0: [ 32   1   0  16  20   3 -20   8   0  32   7]
1: [-16  -8   4 -14 -25   6  -9 -16 -21   8 -17]
2: [  8 -36  44  27  11  -7  -1   8  13  -8  40]
3: [ 24  17  -2 -17  32 -11 -12  -8  15 -16  -3]
4: [ -8 -28 -43  63   4  27  42   0  55   0 -48]
5: [-16  20   8  -1   1  -2 -22 -32 -33 -16   6]
6: [  8  -4 -15  33  22   9  -1   8  28  -8 -17]
7: [-56  27   7  15  -8  -1 -11  56  13 -40 -43]
8: [  0  -8  -2 -13 -10  13  -2 -16 -12  16  23]
9: [ 40   6  -9 -19 -25   1   1 -24 -25  32   9]
10: [-40 -72  -7 -40 -46 -14  -6 -56  -2  48 -42]
11: [  0  26 -12  21  -8 -17  26  48 -10  -8  -4]
12: [  8 -34  76  57  -6 -22 -44  24   3  24  27]
13: [  8  -7 -24 -38 -50  15  16 -32 -27  48  -9]
14: [-32 -19  -4  18   5  41  15   8  24   0  -8]
15: [-24   7   5   1   7 -10   6  40  16 -24  -1]
16: [-40  32  -7 -17  14  21   6  -8 -14   8  19]
17: [ 40   4   4   3  15 -16  -1 -16 -25   8  10]
18: [  0  -8  87  54  -8 -33  -8  -8 -18  24  61]
19: [-24  -1  -3  -8 -17 -10  -5  -8  14  -8  -9]
20: [-24  25   0 -15  17 -17  -6 -24 -30  24  14]
21: [ -8  24   2 -14  25  22 -13  16  20  -8  -8]
22: [  8  34 -22 -16   9 -50  72  32 -19   8 -26]
23: [-64 -32 -15  26  -1  52  -3   0  29 -16 -47]
24: [  0  10   4  -3  26  -7 -51 -56  15  -8  17]
25: [ 24  -7   4  -4 -16 -11 -25 -16 -15  24  19]
26: [  0 -10  39   7 -12 -14 -21 -24  -2  24  15]
27: [ 40  -2  19  28   9 -13 -52 -16 -24  -8  39]
28: [-16 -16 -11  26  28  33  22  -8  15  16  -8]
29: [ 32  34   0  21  17  22  18  24  56 -16  -6]
30: [-64  -4   4 -35 -34  16  -2 -40 -13   8  15]
31: [  8  10   8  -3 -11  -3 -10 -24 -23 -24  34]
32: [ 32 -12  29 -13  36 -13 -25 -16  -2   0  44]
33: [ -8  10  14 -24   6 -22  -4 -16 -31  -8  38]
34: [-16   2 -10 -13  -1 -30   1   0 -28 -16 -11]
35: [  0 -14  20  18   1 -14 -23  -8  24  16  27]
36: [ 48 -26  -4  -7  48   8 -39 -40  33  -8  19]
37: [-32 -29  70  44 -22 -17 -58  16  18  -8  -5]
38: [  8 -24 -38  67 -19  43  19   0  34 -40 -75]
39: [ -8 -27 -21 -18 -36  -5  13  24 -10  24 -18]
40: [  8   7  42  13   5   4 -13  16  28  32   7]
41: [  8  27 -19  -2   5 -36  37  32 -16 -24  -8]
42: [ -8  20   5 -15  17 -18 -15 -24   4   8  40]
43: [-32  35 -12 -32  -3 -10   8  -8 -47  24  35]
44: [  8 -24  -9  20  -4  42   2  -8  11  32 -37]
45: [-56 -51  -8 -20 -41  16  10 -24   5  40 -26]
46: [  0   2  21  24  -3 -10 -27   0  20   8  30]
47: [-24 -28 -33 -25 -43   2  35   0  -9  16 -11]
48: [ 16  16 -22 -23  29 -29  37  56   0 -32 -10]
49: [  0  18  -8   9   1   4  -3 -32 -13  16   5]
50: [-16 -74 -34  78  -1  29  17 -16  41 -40 -75]
51: [  0   5  -1  19   2  32 -16  24  36   8 -21]
52: [ 0 -3 28 14 43 -4 10 32 17  8  7]
53: [ 16 -21  96  69  -5 -38 -30  24  15  16  51]
54: [-32 -18  34  38   6  22 -43  16  18 -16  -6]
55: [-16  19  -6 -20   8 -13   7  -8 -28 -16  -1]
56: [-16 -25   0 -21 -53   6   6 -24  -7   0 -17]
57: [ 16  14  -3 -10  12  10 -39   0 -17 -16   3]
58: [  8  28   2 -16 -13   7   0   0 -27   8   9]
59: [-24 -42 -22 -30 -41  15  -4 -16  -8  16   0]
60: [  0 -23  -5  38   7  37  18 -24  -3  24 -16]
61: [ 32  33  -5 -25   2 -19 -15   0 -33  -8  40]

[-40  16  15  15  -2  44 -51   8  18 -32 -24] 54 51 21 7 23
[ 16  39  -4   0  37  22 -18  40  20  -8 -12] 21 51 29 3 6
[  8  -4  -1 -10 -34   9  -7 -16 -23   0  14] 8 1 58 25 31
[ -8  71  -5  20   8  40 -17  56  37 -56 -49] 7 29 21 51 15
[-24  -5  -9  17 -14  18  -3  16  41  24 -12] 51 14 19 6 28
[-24 -18  69  51 -17 -12 -45   0   0  -8   2] 37 12 54 26 46
[  0  18 -17   6 -16   0 -14 -24 -24 -16  22] 31 5 49 58 8
[-16  21  -1  -1  18 -13  -4   0  -4 -24  13] 55 34 15 5 42
[-56 -42 -15 -12 -37  11  -4 -16  15  24 -65] 45 10 56 59 23
[ 40   6 -14  11  -2 -40  13  16 -22 -24  -3] 41 17 11 34 48
[-24  -7  19  37 -27  24 -42  16  16 -32 -23] 54 51 37 19 7
[-16  29   9  14  12  33  -4  24  34  16 -11] 51 21 40 14 6
[ -8  21   8 -28   5  -8  -2  -8 -27   8  29] 33 20 58 55 42
[ 24  10  38  32  27 -12 -30  24  30  16  14] 40 46 52 35 0
[  8 -19 -44 -25 -44  -9  38  -8 -27  24 -16] 47 39 13 56 59
[ -8 -11  -2 -36 -33   1   2 -24 -15  16  22] 8 1 59 56 25
[ 40 -44  12 -11  51  11  -1 -24  41 -40  47] 36 32 2 3 35
[ 24  13   7   0  29  -9  -4  -8  -3 -40  27] 3 31 57 17 32
[  0  -9   4 -11  11   9 -11   0   2 -16  26] 8 31 57 42 3
[ 16  10  22   6  29 -47  38  32 -16  -8  -5] 41 48 11 52 22
[-24   8  -9  -2  18   6 -22 -24  -1 -16   7] 5 49 19 55 57
[ -8  30 -26 -26  17 -47  39  40 -30 -24   2] 41 48 22 11 34
[  8  11  -3  -1  16 -38  29  16 -20   8   5] 41 34 11 55 17
[ -8 -33  91  49   1 -11 -46   8  12   8  16] 12 37 53 2 18
[ 32  -5 -16  48  11  30   4  -8  16   0 -31] 6 44 60 51 28
[  0  90 -15  20  60  23 -17  64   9  -8 -41] 21 29 51 7 11
[ -8  -1  -3 -25 -19  -1   3   0 -10  16  16] 8 58 1 19 25
[-24 -62 -21 -25 -45  -6   4 -40  -5  48 -35] 10 45 59 56 47
[-24  16  -5 -11   2 -27 -13 -24 -11  16  11] 20 42 49 55 5
[-32  -5  -3 -10  -4  -8 -12 -16 -46  24  21] 20 43 8 33 1
[-16  40   0  16  23  36  26  24  60 -24   3] 29 21 51 15 6
[-48 -16 -14 -13 -11 -15 -13   0 -29  32  -2] 1 20 34 59 39
[ 24 -14 -40 -28 -19 -34  58  32 -39 -24 -13] 41 22 48 34 39
[ 24  15  -6 -22  -7  -5   0   8 -34  -8  11] 58 61 55 17 57
[-96 -33 -19  -4 -30  29  -2 -16  33  -8 -80] 23 45 14 19 56
[  0  12   1  19  28  11   2 -16 -14  -8   1] 49 5 55 17 57
[ 40 -22 -17  -4 -35  17  20  -8  14  40  -1] 9 44 13 8 39
[-40   4  44  25   9  26 -19   8   5  32  14] 40 54 46 35 26
[  0  21 -20  -7  -4 -29  59  24   3 -32 -37] 41 22 48 11 15
[ 48 -24   8 -18  17  -7 -10 -40  24 -24  17] 36 32 3 17 24
[-16   0 -14 -18  22  -5 -34 -16  -2   8  29] 42 8 20 57 24
[  0   1 -14  25 -12  50  -1 -24 -16 -32 -19] 60 49 14 1 44
[ 32 -40  74  30   1 -28 -26   8  29  24  23] 12 53 2 35 40
[ -8  -3  -5 -19  13  13 -11 -16  -1  -8  21] 8 42 57 31 49
[ 16 -11  -6 -14 -58  12  21 -24 -16   0  11] 56 8 9 13 1
[  8 -22  61  52  -5 -31 -44  40  31  40  26] 12 53 40 37 46
[ 48 -46 -22 -27 -75  17   9  -8  -2  32  -4] 13 9 59 39 56
[ 32 -15  -9  -5 -27   9  17   0 -35  32   7] 9 8 25 58 13
[-40   5  -5  46  -4  39  11  24  48 -32 -51] 23 14 51 7 38
[ 16  30 -16 -15  -3   5   7  -8 -10  16  11] 58 49 8 9 17
[ 24 -39 -35 -33 -56  13   0 -40 -15  48   4] 13 59 9 56 47
[ -8   2  -8 -20  33  -5  -6   8 -28  16  20] 20 55 33 8 42
[-32 -35 -20 -19 -54  13  -2   0 -15   8  -7] 59 56 47 39 1
[ 16   3   5  -3  44 -22  39  48  -2 -32 -14] 48 41 15 52 11
[  8 -26 -19 -36 -44   0  -4   0 -10  32 -17] 39 59 13 56 47
[ 40  57 -11  21  42  46 -37  56  38 -40 -37] 29 21 51 6 3
[  0 -11  57  41   6 -24  -2  16   9 -16   5] 2 46 52 35 40
[ 16 -27  -4  -9  16   5   8  -8  29 -24  20] 3 6 8 35 19
[ 16  27 -20  19   8  11  23   0  43 -32  -8] 29 6 3 21 51
[ 40  12   8   0  12  24 -15  -8  21  16  11] 0 3 40 17 57
[  0   7  10 -18  -1   5 -17  16 -28   0  23] 58 57 8 33 31
[ 16  19  -2   5  45  23  -6  24  22 -16  -7] 21 6 3 29 52
[-56 -32 -16  -4 -26   4  16 -40  -2  24 -40] 45 56 59 47 1
[-48 -62 -49 103  -9  41   7 -24  75 -24 -73] 50 4 38 23 14
[-72 -34 -19 -26 -30  25   4 -32   5  40 -53] 45 10 59 56 30
[-16  16   1 -17   7 -24 -21   8 -27   0  30] 33 20 42 55 34
[ 32   3   2  -8  30 -17 -24 -24  13  -8  19] 3 32 17 36 42
[ 56  20   8   5  11   6 -29 -16 -15   8  13] 17 0 57 25 27
[  8  22 -21  -9  -8  -3  18 -24 -13  16   7] 49 58 8 9 55
[-72 -33 -25   4 -41  11  10 -16  25  16 -56] 45 23 47 56 59
[ 0 39 -3 35 30  2 16  8 12 -8 -3] 6 29 21 52 11
[  0  -2  23  36   1  20 -45   8  37 -32  -3] 54 51 46 6 35
[ -8 -16  24   3  -6  -9  18   8   9  -8  -9] 19 15 1 52 34
[ 24   8 -11  -6  -6  17   2  16 -30  16 -18] 58 9 1 0 17
[ -8  -4 -12 -31 -21   7 -14 -24 -38   0 -14] 1 56 8 55 58
[  0  -5 -11  31  16  36 -11  -8  12 -24 -16] 6 51 14 28 60
[ 16  19  51  33  -3 -12 -26   8  24  -8  26] 46 40 35 2 26
[ 32 -13 -14 -19 -35   6   0 -16   6  32  14] 9 25 8 13 59
[-24 -30  -8 -12 -51  10  -6 -24   0   0 -31] 56 59 1 19 45
[  8 -23  53  35 -17  -6 -65  16   2  32  35] 12 46 35 26 37
[ 40   7   7  -2  14  -7 -39  16 -13 -24  20] 57 27 61 3 17
[ 16  16  -6 -13 -12   1 -16 -16 -12 -32  17] 31 57 5 58 61
[  0  22  -3 -10  16  -4 -37   0  -4  -8  18] 57 42 3 21 5
[ 32  12  -9   5   3  55 -30   0  -9   0 -12] 57 51 0 21 44
[  8   5 -16  12   4  14   0  16  15   0  11] 6 51 21 0 8
[  0  19   2  17  -6  34   2  24  44 -16 -15] 51 29 21 6 14
[-56 -41   5 -32 -16   0   4 -32  -5  40 -20] 45 10 59 30 1
[-8 16 13 -7  6 16 -2 24 14  8 11] 21 15 40 51 52
[ -8  64  -4  10  30  21 -19  40  36   8   3] 21 51 29 15 52
[ 56  18  -1   4  28 -17   1   0 -22  -8   7] 17 3 61 0 57
[ 16  -7  97  34   9 -47 -30  16   8  16  45] 53 12 18 2 46
[-40  -9 -17   8  -6   7   8 -16  14   0 -20] 19 14 1 28 49
[  8  22  -8 -28  -6   3   9  -8 -22   0  31] 58 8 33 61 31
[-24  15  19  23   2 -41  -3  32 -11 -24   4] 15 11 34 41 55
[-32  13  22  -3  16  -6  -1  16  -1 -16  19] 15 55 21 16 19
[ -8  24  -3 -12  33  -1  -3   0   2  -8  35] 42 16 3 21 33
[-40 -58 -15 -21 -63  12   1  -8  10  16 -41] 45 59 56 47 10
[ -8 -37  77  48 -12 -30 -53  -8  13  24  35] 12 53 37 18 26
[-16  -5 -13 -14  -7   6 -10 -24   6 -24  -6] 19 1 55 5 34
[  8  30 -34 -14  56 -38  75  40 -16 -48   2] 48 41 22 11 55
[  0  10   0 -14   4   3  -7  -8 -10  24  12] 8 58 49 20 25
[ -8 -19  -6 -11  -8  39  16 -24 -10   0   0] 8 1 60 56 59
[ -8 -32  72  57 -42 -24 -54  24  40 -16   7] 37 12 53 54 46
[ -8  39  14   9   9 -48  30  24 -25 -16 -23] 41 11 34 22 55
[ 0 -4  6  3 14 31  2 16 16 -8  9] 21 14 51 6 52
[-16   4  -4   1  23  38 -11   8  20  -8 -16] 21 51 14 6 28
[  0  15   0  -5   6  -7 -25 -24 -20  -8  -2] 5 57 49 55 31
[ 24  -4 -11  16  25  26  18  24  37   0 -17] 6 29 51 28 21
[  8  -8  -9 -24  -4  -1   1 -24 -28  24  18] 8 9 25 49 58
[ 16  -7  -7  -8   6   9   3   0  -2 -16  22] 8 31 57 3 17
[-24  -7 -15  -6  16  15 -13 -32 -14  24  -2] 49 8 20 1 16
[ 16 -27 -11 -19 -34 -17  17 -16  -1  -8  23] 8 56 25 31 19
[  0  20  15  12  36  47 -14  32  47  16 -11] 51 21 29 40 52
[  0 -16 -11  -4 -17 -19  19 -16  10  -8  14] 19 8 34 31 49
[ 24  14  18   9  31   0   3 -32  14  -8  23] 3 17 32 42 49
[ 16 -29 -20  40  16  40  -7   0  21 -16 -18] 6 28 44 51 60
[  8  -7  -4 -27 -18   3   8   8 -49   8   9] 58 8 1 9 55
[ 8 10  6  4 15 16 -3 16  7 32 23] 0 40 8 52 46
[-24  44  -1   5  22  16 -12  16  65 -24 -20] 21 29 51 15 6
[-24  31 -18 -11 -17   2 -19 -16 -27 -16  18] 5 55 31 58 16
[ 16  12 -11 -10  14 -53  66  40 -39 -40  -2] 41 48 22 11 34
[-24  -2  14  12   5  -9 -21 -16 -12   0  10] 5 26 49 19 46
[-24  35   2  12  46  28 -10  24  11  -8 -19] 21 51 6 15 52
[ -8  39   7  -4  47  36 -35  40  22 -40 -11] 21 51 15 57 3
[ 16  19   0 -14  20 -33  23  24 -10  -8  -9] 41 48 34 11 55
[ 32  11  -1 -14  10  -6   1   0 -16   0   5] 17 58 3 57 61
[-48   9  -7  34  16  33   3  32  44 -24 -18] 14 51 15 23 6
[-16 -44 -24 -22 -55  18  16 -16 -22  40  26] 59 47 13 56 8
